Here are some points, each followed by its number:
[-48  -4  11 -12 -44 -47 -61 -40 -37  -6   6  41  14  10  32 -14  -1  -8
  -6  54 -14 -19  -4 -42  54 -12  51  -2  13] 0
[ 59  -6 -16  47   1  41  33  -9  -1  -6  44  26  15   2 -49  -2  13 -10
   9 -14  38  23 -37   9 -26  -7  30 -11  -3] 1
[  5  -6   9  -5 -19  22  -3  16   5  33  17 -14  46   3 -56 -25 -24  11
  -1  52  20  31   0 -26  -7 -45  37 -24 -10] 2
[  8  21  10 -19   4  -6 -20   7 -42  12  22  -3  18 -22 -43 -11  13  37
  20  24 -31   0   9 -18  27  19  -8  -8 -11] 3
[-79  -3   3 -32 -52 -48 -48 -28 -21  22 -12 -10 -19  29  62  -4 -45  18
 -46  39 -10 -40  23 -10   7 -30   0  22  45] 4
[ 61  10 -34 -21 -28  31  33  11  -5 -10  10   2  20 -10  -2  39  26 -34
 -16  -2 -13  10   4   1  -2 -23  16  38 -26] 5
[-85 -15  -3 -44  15  10 -23   6 -10  -2   9   7   7 -30  21 -20 -19   1
  -5 -46  -4  -4  -3  21  32 -29 -36  -6  12] 6
[ -4  -2   3 -87 -37 -47  -2 -43 -32  -6  15 -11  44 -76  33  -3   5 -58
 -33   7  -9  28 -61 -33  30 -61 -70   5   0] 7
[ 25 -37  20  10  49 -13  -1 -13  -9 -24  -4 -16  18  18  -1   5  15  -7
  20  11   2  14 -41  21  37  35 -17  -2  15] 8
[ 22 -11 -12  24  43  -2  11  12  32  11  14 -31   2  10 -47  11 -16 -22
   6 -35  -5  34 -24  -3  -6  33 -23 -10  15] 9
[ -7  10 -11 -16 -10  -6 -12  16 -40 -19 -28   7   2 -21  65  42   6  -7
  -7 -22 -28 -12   6   8  21 -14 -14   5   9] 10
[-32  57 -36  -4 -14  30  21  17  14  54  45  26   0 -50 -40  27   3   8
  -9 -33  36 -11  29  25 -29 -29 -10   2 -65] 11
[ 19   3  -4  22  -4   5  16   8  10  -1   6 -15  -5  -7  13  31  -6   1
 -12 -25 -10  -1  19  31 -24  19 -24  -1   2] 12
[  7 -11   8  21  14 -22 -11   8 -15 -32 -24  26 -11  11   3 -50  -7 -13
  14  21   7  16 -15  -5  28  -5  21 -10   7] 13
[ 23  -8   0 -13 -34 -16   4  -1 -20 -16 -17  -7  -5  -2  34  44  -4 -32
  -8   0  -5 -13  -5   3 -10  -7 -13  11  -8] 14
[-15  20 -17 -25 -13  32  13  16 -13   1 -10  24 -13 -22  38  45   2   9
  -4 -13  -2 -19  27  21 -14  -3  -1  11  -8] 15
[-17   2  -5 -28 -41  -8  22   3 -23   6  10  33  -5 -25   8   9   5  -9
   4  10  17 -39  13 -17 -10 -28  51   9  -8] 16
[ 12   0  10  68 -10  21  -2   4  41  -6 -22 -20   0  90 -22  13 -23  29
  41  17  12 -24  18 -11 -36  74  73 -22  10] 17
[-58  -8 -27 -12  46 -11 -41  41  36  -1 -38 -42 -12 -12  34 -17 -10  29
  -4 -25 -50 -24  44  -9  26  33 -23   8  25] 18
[-48  -6  41 -32   7 -27 -45   4  -7  26 -26  -3 -14  -4  35  -2 -24  21
 -22  -5 -32 -21  40 -14  -2  31 -36   5  13] 19
[ 14  -9   6 -11 -30 -10  26  -8  10  11  17   8  11 -23   0  26  14 -52
   9   7  -6  45 -31   3 -14 -34 -28  -6 -13] 20
[-19   5  -7 -26 -36  -8 -26 -40  -8   4 -14  15 -29  12  48  15  -7  -8
  -8  24   7  -5  -4   1 -22 -18  31  35  27] 21
[ 38  21  12  71  21  -4   0   8  52 -19 -29  -2  -4  40 -34  35 -12  42
  48   9  21 -13  14  15 -50  42  30   9  -3] 22
[  8   8 -19  18 -11  22 -12   4  10  32  25  -6  -2  13 -85 -31   4  42
  53   4   8  16   8  -7 -29  13  32  -9 -14] 23
[-51 -39  11 -15 -13 -13  -7 -31  38   1  15 -16  23  -2  12 -21  16 -12
 -57 -12   8  17  12  -8  16 -25 -34 -10  20] 24
[ 29  -1  17  14  23 -14 -15  -3 -18 -24  -5  -1 -14   5  63  12  -5 -19
  23 -10 -21 -22 -10  35  26  34 -37 -12  22] 25
[ 54   8   2   1  -1  14   0 -25 -35 -27  26  23  28   9  -8  17  -2 -23
  22  40  23  -7 -23 -17 -20 -23  19  29 -26] 26
[-12  37 -29  12 -19  19  36  -8  10  -2  -8  11 -17 -41   5  38 -29  -3
 -12 -17  15  -8  25  16 -47 -11  17  -1 -17] 27
[  0 -33 -13  27   0  20  21  19  10   5  17  14  -7  -3  -5  27  10   5
 -10 -28  32  20 -12   9   6 -10 -17 -17 -15] 28
[ 14  23  11  -2   8 -15 -11   0 -17  -9 -18  -2  -4  27   1  -4 -15  16
  20  20 -15 -11  19 -18 -17 -15  -7   3 -16] 29
[-47   2  14 -55   3 -29 -26  15 -11  18  -3 -20  -7 -32   1 -13   5 -12
 -11  -6 -42 -11  38 -32  37   5 -25   0 -12] 30
[-12 -24  21  -8  17 -57 -27 -16 -22 -27 -35  30 -19  21  50  -8 -18 -20
   9  34 -14 -42 -14   5  25  -3  24   6  20] 31
[ 35 -11   6 -33  -1  11  25 -25 -37 -18  36  32  -5 -31  18  -3   6 -32
  -5  28   2  19 -38  26  28 -41   2  12 -37] 32
[-25  33  -6  18 -11 -23 -50  48  14   8 -22  -9  -5  44  -3   7 -34  20
  46  -4 -19 -55  47   1  -3  41  33  10   3] 33
[ 15   7  16 -15   8 -37  12  -8   9 -21   3 -49  -6  38  -7  -7   0  -2
 -28  -2 -20  10 -44 -18  -5  38  -6  -2  30] 34
[-37   5 -36  21 -13  19   8  -6  46  26  -9   2   6 -14  10   1  -9 -15
 -49 -12  31   2  31   7 -39 -14   5 -22   1] 35
[ 73   9 -10  48  12  39  33 -12 -13 -14   2   8  -4  -5 -19  34  11 -10
  23  -3   7  52 -43  49  18  14   5  12 -23] 36
[ 50  -8  30  12 -47  12  -3 -16 -47 -15  19  39  20  -2 -35  14   1 -21
  49  53  28  -3 -32 -11  16   0  59 -14 -29] 37
[ 15   4 -12 -42 -15   2  16 -27 -66 -12  22  42  30 -42   6   7   5 -38
   8  18  12  16  -7  -7  20 -48  13  14 -22] 38
[ -9  17  -2  -1  28  42  -6  22  -8 -11 -29  26 -10 -13  26  28  -5  16
   6 -34  10 -18  20  16   3 -13 -24  -6  -2] 39
[-11 -59  -6 -24 -34 -11   6 -35   4 -10  42  -9  19 -22  26 -46  -7 -67
 -69   3  23  64 -36 -22  -4 -60 -30 -16  14] 40
[  6  -1  22 -32 -24 -25   2   2 -30  28  21  -1  12 -32  -9   6   8 -25
   7   9 -21  -4 -25 -16  13 -41 -20  20 -20] 41
[-38  17   1 -36 -41   9 -14   7  22  12   5  43 -37 -12  37   1 -24  17
 -16   3  23 -34  35  -3 -34 -23  32   9  -6] 42
[ 34  -8 -27  53   1  32  60  13  31 -10  21  16   5  15 -38  42   0  -5
   3 -15  43  41  -9  10 -28   8  17 -15 -27] 43
[-75 -16   7 -81 -21 -49 -17 -23 -19  -7   5   5   6 -29  78 -19   9 -18
 -36 -22 -22  -9   3 -12  31 -23 -25  18  12] 44
[ 40 -26 -15  -6 -23  -5  23 -15   3  11  33  16  12   7 -70 -12   8  -8
  14  36  13  29 -19 -12  -7 -33  36  -9 -14] 45
[-12   4  -7 -17   9 -27  -7 -10 -49 -37 -39  28  -1 -24  96  34 -19   3
  18  11   1 -24   1  32  16  23 -20  16   9] 46
[ 44  17   6  55 -11 -15  11 -15   6 -25   8  12   0  43   6   6 -25  12
  26  20  20  17 -22  11  -9 -14  50  -5   7] 47
[ 57  -4  -7  38   9 -20  -4   1 -47 -13  14  37   2   5 -13  26   5  13
  38  24  -3 -24  -1   8  13   9  35  20 -34] 48
[-73 -21 -21 -72  -6 -12 -18  28   6  12   7   9  -7 -37  90  -3   6 -37
 -28 -49 -15  22  53  -7  23 -19 -62 -10  11] 49
[-11  20  13 -30 -30 -32   0  -3 -16  18  37 -20  12 -42 -11   8  25 -10
   0  12 -22  -7  -2 -14  29 -26 -46  14 -28] 50
[-20   1 -13  -5  -6   7   2  -1   8 -13 -27  -6 -17 -13  75  29 -10 -16
 -42 -36  -9 -13   8  19   7  -7 -46  -9  24] 51
[-25  18   6 -68 -21 -77 -39 -20   7  -3 -26 -55  22  28  33 -36 -11  -1
 -34  26 -21   0  22  -8   7  -7   1  21  24] 52
[ 34   6   4 -31  -9  -8  -9 -23 -51 -16  14  19  -5 -17  -6  24   7 -12
  -4  25  17  12 -31 -13  31 -45   9  12  -5] 53
[-21 -11  -8  21   1   3 -27   6  31  -4 -28  -3 -19   2  20  -7  -3  -4
 -17 -28  -3  19 -15  10   8  12 -10 -24   6] 54
[ -1 -30  -2 -30 -10  12  10 -21  10 -11  27   1   4 -39  10 -59 -12 -23
 -52   2  25  33 -19 -45  16 -54 -10 -22   2] 55
[ 73  10 -25  20  -3  37  55   1  -4 -17  24  28 -10  -5  -4  49   7  -5
  10  14  30  33 -40   4   5 -10  43  -5 -22] 56
[-13 -11   3  25 -17   4  17 -43  62 -12  -6 -57   8  29   6  -9 -12 -31
 -21  -6   1  10 -14 -12 -28  20   5  18  -4] 57
[-71 -12  -6 -45  25   4 -30   3  40  51 -11 -46   1 -28  37   3   0 -11
 -31  -8 -47  -6  45  -9 -26  13 -60  -1  15] 58
[  3 -22   7  41  -3  57  53  -4  41 -15  20   0 -16 -12   1 -14   0 -10
   9 -17  36  39 -26  36 -21   0  23 -25 -14] 59
[  7  32  -8  -3  11   0   5  -8 -36  17   1  10   0  10   1  14   3  19
  16  15 -11 -24   2  17 -24  20   3   7  -9] 60
[ 36  41 -15  21 -24  25  10  -9   0   2  18  45 -11 -13  24  63  -5 -13
  -2 -26  22  -4  26  30 -26 -22  27  24  -5] 61
[ 62 -15   3  24 -36  22  42 -16 -17 -26  29  31   8 -23 -10  20  26 -19
  -6   8  36  30 -22  24   4 -30  38   0  -8] 62
[ 18  24 -16  -7   4   2  -2  29  -6  13  22 -34  26  18 -31 -29  -5  12
   0  16  -8 -15  -5 -19 -24  32  37  -4  11] 63
[ 15  15  -6  10   8  -1  -4  -3  33 -29 -20 -26 -11   1  45  62 -16 -26
  -3 -11  -1 -24  22  17 -43  16   7   5   5] 64
[ 18   5   0 -32 -22 -16   2 -14 -33  25  34 -14  -1 -22 -20   4  38 -15
  -6  -3 -20  17 -10 -10   8 -27 -12   1 -17] 65
[ -9 -20   0   9 -14   4  -1  -4  43 -17 -53  -3   6   3  36  24 -12 -17
   0 -25   2  -1  33  14 -31   5 -25 -28   3] 66
[ 44 -49  28  30  49 -24  16  -2 -18   9 -32 -36  10  28 -17 -42  14   2
  35   1 -30  16 -55   5  71  39 -41   5  13] 67
[  9  -9 -10   6  -2  -2   0 -11  -8   0 -16  20  14   6  25   2 -19  -2
  12 -19  30   5  -6  19   1  17   6   8  -7] 68
[-43  14   0 -39  16 -19 -37  12 -24  -2 -37  -9 -13 -24  48 -38  -9   9
  -5  21 -22 -14  15 -15  -1  10 -19 -30   3] 69
[-23   6  -3   2  20  22  18  10  15  -6  20 -31  -2  -2 -21 -23   8   8
 -20  11 -21  14  -3  -3  -2 -19 -22 -23   4] 70
[-16 -56   2  26   9 -25   6 -28   5 -15  -9   3 -16  38  41 -49  -8 -11
  -8  -6   9  19 -36 -17  18  16  14 -28  40] 71
[ 47  12   2  29 -15  23  38   5  13  23  37 -11  16 -16 -88  -5  15  16
   9  10  15  19 -18 -10 -19 -14  30  18 -19] 72
[  2  16  14  27 -13  -1 -26 -23  19  17 -20 -14  12  72 -24  12 -15  38
  57  23  11 -33  15   7  -7  61  46   5  15] 73
[  6 -14   6 -10  -5 -30 -17 -39 -22 -23  -9 -13  14  12  58   5 -31 -17
 -28  10  -1 -13  -7  -3 -17  28  16 -15   7] 74
[ 62  11  -1  17  -8 -10  16 -29 -16  -2  16 -15  26  11 -23  42  -7  -6
  13  -6  15  24 -17  -3 -12  -5  16  -6 -20] 75
[ 48 -26 -34 -33   3  26  62 -21   1 -11  48  29   2 -52   1   6  20 -38
  -8  19  30  55 -27  14 -14 -14   2  15 -41] 76
[-28 -11   9   0 -17 -14  -6 -14  -7 -15 -15  19  -7  18  17  -7 -11 -17
 -28   0  -3  -3  16 -23   2 -11  21 -23  13] 77
[ 35   3 -11  13  -9  20  26   0   3  -6  13  12  15   8 -17  44  16 -17
   5 -13  27  18 -12  28  -7  -2   7  31   6] 78
[-15  30 -16 -11 -30   1  26  21  20  -2  15  16 -21 -16  -9  19   1  11
   1 -18  51 -21  47  33 -12 -18  20  13 -18] 79
[  3  11 -29  10  29  44  12  42  -5  10   7   3  -8 -44 -19  25  11  28
  39 -37   9  -1   3  13   5   0 -32  -9 -19] 80
[ 19 -23  29  16  45   8  22  38   3   0  -8 -46   4  28 -26 -11  14  16
  -8 -38  -8  60 -21  38  10  57 -59  -8  25] 81
[-14  29   5   7  17 -11 -24  41  -6   1 -38   1   4  14  38   6   6   5
  19   0   2 -14  29  19 -11  20 -10  -5 -28] 82
[-40  28  -3   9  10  -6 -31  42  38  38 -49 -16  -4   0  30   5 -17   5
  16 -24 -31 -36  27  -5  -7  24  -4  18   0] 83
[ 13  40  -9   1 -14 -13 -15 -31 -46   0   1  26  -6 -21   4  38  11  25
  32  44   0 -56   5  10  18   8  31  29 -21] 84
[-58   3  -2  -4  -1   2  -2  17  42   4 -20 -11 -23  -3  47  18 -23  -6
 -39 -23 -28  -2  18  42 -24  23 -10  -7  43] 85
[-51  49 -37 -16  -5  49 -12  26  -3  54  38  16   9 -45 -38  14  -9  15
  -6 -20  30   0  47  10 -23 -43  17  10 -26] 86
[-36   0  -1   6  95  -3 -19  44   2  13 -38 -38 -18 -25  21 -18  29  20
  23 -81 -36 -22  13  23  26  21 -90   8  30] 87
[-43   3 -24 -66   8 -32 -31  27 -23  47  -6 -28   3 -35   8  -8  21  -9
  12  -5 -46 -15  16  -9  31  -4 -29   1 -17] 88
[-20  27 -26 -29 -12   6  -4  -1  27  44   0  -6 -15  -2  -7  17 -27   3
 -18 -21  -8 -24  38 -14 -45 -32  -9  10 -13] 89
[ 39   7  17  31  39 -17   6   9  14 -24   1 -31  11  22 -13  -9   4  27
   7 -51 -39  34 -12  29   9  56 -44  25   7] 90
[  9  -1  14  -3 -25   7  14   0 -10  18  31   9   0  -3 -67 -20   8  22
  -8  40  -6  19  -9 -26   7 -49  15  -4 -30] 91
[ 42 -10 -28  45 -12  18  19 -17 -29 -45  30  58 -13   4  -2  26  -4  14
  37   8  57  19 -33  15  21  -9  54 -19   7] 92
[-28 -11   6  -5   6 -24 -25   6  48  23 -18 -32  16  15  13 -27   0 -25
 -24 -19  -6  -2  13   1 -22   5 -48  -4  13] 93
[ 13 -17 -14 -87   2 -12  30 -12 -26 -18  33 -17  26 -92  51 -15  19 -53
 -58 -36  -1   1 -11   2  -1 -51 -49  14   5] 94
[-52  -3   5  18  15  -1 -47  -7   5 -32 -54  30 -32  27  43 -17 -31  40
   0   6  20 -20  19   2  16  37  39 -20  55] 95
[ 12 -41  15   2  59  16  -3  10  39  14 -10 -58  -2  29 -24 -73   3  -1
  11  -4  -8  65  -1   1  24  36 -58 -37  37] 96
[-82 -15  -3  22  25 -12 -51   1  -6 -12 -27  29 -13 -29   0 -67   5  30
  13  20  22 -16   4   4  65 -27  -2 -45  -1] 97
[  5  28 -16  26  11  20 -15  24  -8 -10 -21  61 -26 -30  30  20 -27  37
  17 -26  -4 -35   6  45 -11  28   9  -1  -9] 98
[ 14 -12   2  -2  -7 -16  24  -5  10  -3   3   0  -1 -18  39  12  10  -1
  -5 -27 -10  -4  -5  11  17 -16 -45   6   1] 99
[ 14  17   0  55  -2  24   5   5 -17  13  26  15 -14  -2 -16   9 -18  17
  34  18  30  -7  11   3 -17  -1  47   4   2] 100
[ 21  28   4  -3  10 -15  -1   4 -49 -33 -20  -3  23  17 -22  -1   2  19
  17  33 -21 -19 -23   6  -5  12  26   2 -15] 101
[-32   0 -17  30  19  28 -35   2  13  45  -3 -20  10 -13 -48 -41  16  41
  -6  -8   5 -16   7 -28   5   9  10  -3   3] 102
[-18  23  14  32   4   1 -32  30  43   0 -18 -37   6  71 -41   0 -20  30
   2 -10 -17   6  22 -13 -24  39  48  -7  26] 103
[ 35  -3 -25  -9  -3  43  48  -2   7  29  38   8   7 -30 -45  26  19 -20
  13  -6   2  47  -8   1  -6 -33 -14  -2 -35] 104
[-26  20  16  29  14   8 -18  10  49  15 -36 -44  -5  81 -37 -18   6  22
   6   5 -19 -20  51 -21 -24  41  19  -7 -21] 105
[-33  10 -21  -2 -49  -2  -8 -23  30  -4  -4  10  -4  12  19  10 -16 -10
 -26  20   8  -3  18  -5 -50 -29  25  24   4] 106
New points follow, each followed by the number of its nearest point above.
[ -1  12  -8  18   8  27  14   9  52  -9 -20 -10  -5 -22  21  37   0  13
   4 -58  -7   4  25  10 -22  22 -17   2  -1] 12
[ 41 -19   3  42 -10  14  27  15  18  -3  12 -12  13   4 -55  -3  28 -21
  29   4  31  43 -31  17   0   4  28  -3   1] 1
[  94   18    7   47  -45   21   50   -2   34   12   28  -35    7   51
 -115  -13    3   -3   -2   15   32   34    2  -19  -51   11   42   19
  -10] 72
[ 48   8 -24  32 -12 -24  17 -10  25 -40   2 -10 -14  24  35  54  -7 -19
   3  -7 -12   3  10  38 -46  29  12  15 -15] 64
[ 44  -2   8   9  12  32  32  -6  -3  -4  -7   6 -11  24  -3  26  -2  -3
   4   9   8 -18   2  30 -11  -1  28  30 -28] 78
[ 17 -20  38   9  55 -66 -43  19 -20   1 -30 -60   2  34 -19 -37  47  18
  18  26 -32  -3 -31 -30  78  37 -60   1  31] 67
[ -3 -15  38 -10  48 -46 -23   9 -58  30 -56 -40   7  32  -5 -60  23  18
  27  36 -85 -10 -36 -16  60  49 -61  20  53] 67
[ 17  -3 -17 -22  29 -15  -2   1  11  25  15 -40  27   9 -40 -36   1  12
 -10   3 -39  -1 -14 -42  -7  31 -11   4 -16] 63
[  9   6   0 -17  15  10  20 -20  -8   4  21 -24  16   8 -43  -2  14  11
  -6 -18 -19 -15  -5   0  -9  -2 -19  11  -8] 70
[-99  28 -17 -32 -34 -20 -33 -26   5   5  12  50 -45  -8  66  10 -45   6
 -38   5  24 -35  34   3  -7 -52  43  21   4] 42
[  1  11   5  17   1  39   7  28  16  43  11 -29 -10  22 -70 -37   3  18
  15  31   9   6   5 -21 -29   6  53   8   4] 23
[ 26 -39  23  30  19 -24   8  -6  -9 -38  12  -4  27  16 -20 -36  10  -6
   5  18   3  24 -47   3  34  33   3 -16  24] 8
[  5 -62  18  21  22   3  -3  -1  22  26  26   4  61  12 -67 -53   7  26
   4  31  17  50 -30 -41  35  -6  -7 -25  -4] 2
[ -1 -18   1   4  26  35  29  24  36  14  24   5   4 -14 -28 -25  10 -11
   1 -27  18  12   7   1  23   4 -50  -5 -27] 28
[  9  -2  12 -20 -30  -9  -2 -12 -18 -29 -14   4 -10  -5  52  14 -15 -52
  -9  20   2  -6  -4  10   5  -5 -10  12  34] 14
[ 41  25  24   9  10  25  16  14   4  26 -20 -18  -3  27 -86 -26  -7  43
  40  21  14  11 -16   1  -8  26  47 -14 -12] 23
[-100   48  -40  -25  -19    6  -33  -24   38   40   27   40  -18  -23
   37   28  -43  -12  -26   -7   10  -19   52  -12  -41  -16   42   23
  -13] 42
[-45 -13   5 -14  -1   2 -11   2  63   9  -4 -58 -13  13  18 -18 -11 -20
 -19 -37  -3   3  15  12 -34   1 -26 -15  20] 93
[ 17  23 -10 -20   5  13  19  48 -35  48  11 -23  12 -27 -44  30  -1  15
  -6 -21 -19   7 -12  10 -17  16 -38  25 -42] 80
[  1  26 -18  11 -18  36   2   2   1  -1  29  28 -25  14  31  39 -16   7
  -3   0  40   2  19  30 -59 -15  25   6 -13] 61
[ 16  -5   2  -6   3 -13   0 -25 -30  -8  15  -9   3   0  27  40   0 -38
   5  -4   9 -13  -2   8  -7 -27 -14  -3   6] 14
[  3 -19  -7 -25 -28  -3   4 -23 -21   9  15  -1   1  -7  -4  15  22 -30
  -7   8 -15  13 -14   0   6 -32 -10 -18  -9] 65
[-42 -16  17  20  31  -3 -22  22  48 -17 -39  18 -13   5  23 -11   0  35
 -13 -13  25 -12  12  -3 -25   7  12 -19  13] 54
[-41  31  -4 -59  30  -3 -16  25 -59  16  -8   9  10 -29  15 -22   9  17
  24   5 -17 -46  12  -8  33 -32 -32   5 -13] 88
[ 28  16  -4   1 -15   0  31  10   3  15  12 -15  -2 -11  20  41  30 -15
 -15 -29   6  -8  11  26 -31   5  -2  35 -17] 12
[ 12 -25 -24  64  30  44  22   6  44  11   7 -14  -5   6 -83 -24   7  40
  13 -29  36  16  34   2 -25  -2   9 -23 -14] 23
[-14  20 -13  14  13   9 -19  -5 -19   0  -9  35 -12 -39  17  12  22   3
  27 -47  27 -24  25  39  30  17 -19  10  -9] 39
[ 39  18   7  -2   3 -18   2   8 -28   2 -19 -15  15   1  36  26   0 -18
   1 -15 -13 -29   0  19   2  25  22  15  -1] 14
[ 33  26  -1  24   1  11 -22  15  -4 -13 -16  22 -14  37  18  34   1  19
  48 -12   8 -17  35  22 -12  30   7   1 -30] 82
[  4 -21  25  10 -21  -2  40 -18  45 -25   5 -21 -10  37  13  12  -8 -32
 -16  12  18  30   5 -11 -28  -5  25  -2   1] 57
[ 68 -15  15   3  52   0  14  33  -1  31   4 -85  33  30 -64 -66  23 -32
   2  -6 -16  33  -2 -14  32  66 -69 -13  10] 96
[-63   9 -27  -2 -50 -15 -14   8  12  15   7  42 -26 -19  26  -1 -24   8
 -30   9  20 -29  36 -15 -36 -41  18   2 -17] 42
[ 15  24 -27  16 -14  26  18  15 -36   2   3  37  -5  -6  -3  39   5 -11
  15  -9  23 -21   7  19 -28 -33  31  11 -32] 61
[ 44 -19 -11  31   1  28  32   2  52 -11   3   4  -2   4 -29  12  -3  14
  -5 -17  27  29 -10  19 -27   3   1 -11   9] 43
[-77   0 -36 -10 -50  23   1 -10  49  -1   5  31 -49  -6  51 -15 -24  10
 -25   7  28 -13  38   1 -45 -31  21   5 -10] 42
[-41  10   3 -51 -25 -49 -27 -21 -32  14 -18  -3  14 -17  93   4  -4 -36
  -8 -11 -38 -32   2   3  19 -29 -25   3  18] 44
[ 33  -2  -4   5  -8  -1  14  26  -7  -5  22   2  -2 -17  -9  33   1  20
  50  26  -3 -12   3  17  -1  17  26  11 -25] 48
[ -8 -23  -1   8 -16  26   8   3  -5  -1  19  25  -4 -22 -23 -24  -7  -4
   5  -9  42  24 -18  11   4  -7  18 -13  -6] 28
[ -4  14   4  12  -3  -6  -1  -5 -30   7   4  13 -12  -5  -1  20  12   6
  13  14   7 -18  -6 -19  16   4  20  -4  -4] 60
[ 29  35  -4 -10   0 -33  17  -3 -78 -18  -4  34  27  -9   3  47   1   6
  49   9  -9 -47 -10  11  33  -8  30  35  -4] 84
[ 50  20   2  46   7   1  10   3 -12 -17   6   9  12   6   7  32  15  16
  19  16   1  26  -5  17 -20  24   7  -7 -10] 75
[-39 -46  -2   1 -35 -32 -43 -36  -1 -27 -21  19   8  12  44  -8  -6  -5
 -35  35  -2 -15  -7 -21  19 -26  25 -21  35] 77
[ -7 -40  44 -37  62 -47 -33  27 -49  34 -62 -59   5  36   3 -38  43  19
  16   4 -86   4 -35   2  87  67 -73   7  27] 67
[ 38   1 -39  52  27  48  29  26  52  17  38 -12 -32  23 -86  -6  -8  43
  48   8  26  32 -16 -10 -25   7  18  -9 -18] 23
[ -3 -41  23  67 -37   2 -10 -47  16 -61 -21  31  -7  43  18  -6 -29  18
  -6  32  47  19 -21 -13 -12   1  40 -20  28] 47
[-26 -14   6  17 -11  16 -32  20  -1  11 -24  23 -12 -15 -35 -28   2  44
  27  -7  28 -12  20 -11  -7  10  24 -22  29] 102
[ -3 -16  -9  39  53   9   4  20   0 -18  -9   2  23   3 -10 -13  14   3
  34 -13  17 -16 -12  25   9  25 -49 -15  -7] 8
[ 49 -15 -41  10 -15  18  49  -3 -12 -33  70  35 -22 -39 -21  17  13 -53
  -5  13  27  39 -25  17  -1 -39 -27  -8 -23] 76
[ 10  18  19  -6  -9  34  12   7 -40  -3   4  21 -31 -32  15  42   1  -6
   1 -12  19 -19  10  38  -3 -25   5   7 -13] 15
[-83 -11 -11 -21  31   9 -10  31   8  24  -8 -12  11 -27   0 -27   4 -11
 -16 -28  -3   5  13 -13  12 -21 -40 -31  10] 6
[-31  24  -5  34  41  -5 -15  36  16  23 -38 -10  -8  25  -7 -30 -27  46
   6 -18 -18 -36  30   8 -14  20   5 -21  20] 83
[-43  -2 -13 -67 -16 -66 -38 -27 -45  -1 -20  48  18 -37  56  23   5 -34
 -13   0 -35  -4  -1   2  49 -31 -40  14   3] 44
[  6   0  -3  30   3  18  13  15   6  19  12 -17  11  30 -87  -8  -8  41
  29  19  35 -23   2 -16  13  36  27   8  16] 23
[ 50  14  16  25  30  -8   3   3 -28  12 -12  -2   5   7 -28 -17  10  23
  27  11   5   8 -39  16  10  29   7 -29 -27] 101
[ -2   6 -17  -2 -17  10  -2  -5  38   7   7  -1 -10  -6  23  21  -7  -6
 -13 -26  -6  -3 -26  15  -8 -18 -25  13  10] 99
[ 18  16 -23 -44 -21 -15  20 -10 -10   7   5   3   5 -25  -5  23  41 -17
 -18  -4 -29  30  16  -2  13 -29 -45 -16 -18] 65
[ 29 -20  25  28  15  14  27 -12  -2  17  37 -51  11  14 -75 -34   6 -12
  -1  34  -9  48  -9 -37 -12   5  18   5 -14] 72
[-48  -6  22 -10  -8 -19 -41 -40 -16 -11 -15   4 -22  17  35 -38 -20  -6
 -37  10 -22 -17  21 -12  13  -8  10  -3  21] 77
[ 21  29  -7  -3  14 -11  12  -1 -17  -5 -15  -6  11  -6 -25 -14  14  22
  14  -6 -15  -7 -39   2  33   1   0   9 -20] 101
[-10   6   4  15   7   1 -39  -6  16 -23 -37  -8 -11  24  49   4 -41  28
   7  -6  15 -28  -2  -5 -16   7  28 -15  35] 95
[ 66 -18   0  50  38   4  38   7  30 -24   1  -5  11  21 -13   1  -1   0
  -5 -32  20  29 -31  15   4  34 -19  -5  -1] 9
[-81  10 -25 -33 -52 -18 -18 -24  -4  21  26  60 -50 -27  56  12 -20 -13
 -48   6  -1 -32  54 -10 -30 -16  44   0  -8] 42
[ 48 -20  19  11  14 -38 -28  10 -44  12  -5 -26  35   5 -62 -33  31   1
  37  62 -14   2 -37 -13  70  18 -27  -9  32] 67
[ 16  40 -24  12  22  35  11  33  15 -25 -13  24 -35 -22  45  84  -9   0
  41 -45 -14 -23  10  57   2  33  -3   4 -10] 98
[ 35   0  -9  19 -37  -4  25  -6 -32 -21  13  46   2  15 -40  13 -23   9
  30  71  37   7 -45  -9  27 -40  66  28  12] 37
[-74 -39  12 -16  27   0 -49  24 -22 -16 -20  22 -21 -20  20 -78 -20  30
  21  29  -1  -1  -7  -1  45 -14 -38 -74  11] 97
[-31 -19  18 -42 -22 -23 -35 -11   7   1 -30 -21  -3   5  16 -24 -22  -5
 -19  14  -9  -6  23  -9   4  -7  13 -16  35] 77
[  0   1  22  16 -37  15  33  -2  31   5  11 -25 -26  21   7  38 -11  -4
 -17 -16 -25 -17   0  15 -57  12 -16  14   2] 12
[  1  44   7  26  34 -14 -27  17  34  36 -47 -28 -13  44  20  -4 -22  23
  26 -28 -37 -44  21  15  18  50 -20 -16  19] 83
[ 33  27  24  -5   1 -24   1  -4 -32  16  -3  24 -14   9   3   2 -15  18
  20  17  13 -34  -4   6   0   7  17  15 -16] 60
[-43   0  13 -17  50  11   1  29  45  39 -24 -33  17 -14 -13 -33  -5   0
  -7 -23 -12  -3  26 -10  11  30 -53   7  -2] 93
[ 19  -1 -12   4 -21  -4  20   3  46  -4  16 -36 -17  10  14  58  23  -5
 -29 -24   7  19   8  34 -48   3 -24  -4  -2] 12
[  6 -33  -2  30  37  66  40   2  65  14  30 -48  -6  -5 -49  -6   3  -5
 -42 -38  10  56  -3 -13 -30  34 -24  -7   5] 9
[ 21  35 -16  30  28  25  38  37  -2 -15 -40  24 -40  -7  41  47   1  19
  41 -36 -27 -37  26  51  -4  44 -11  -3   0] 98
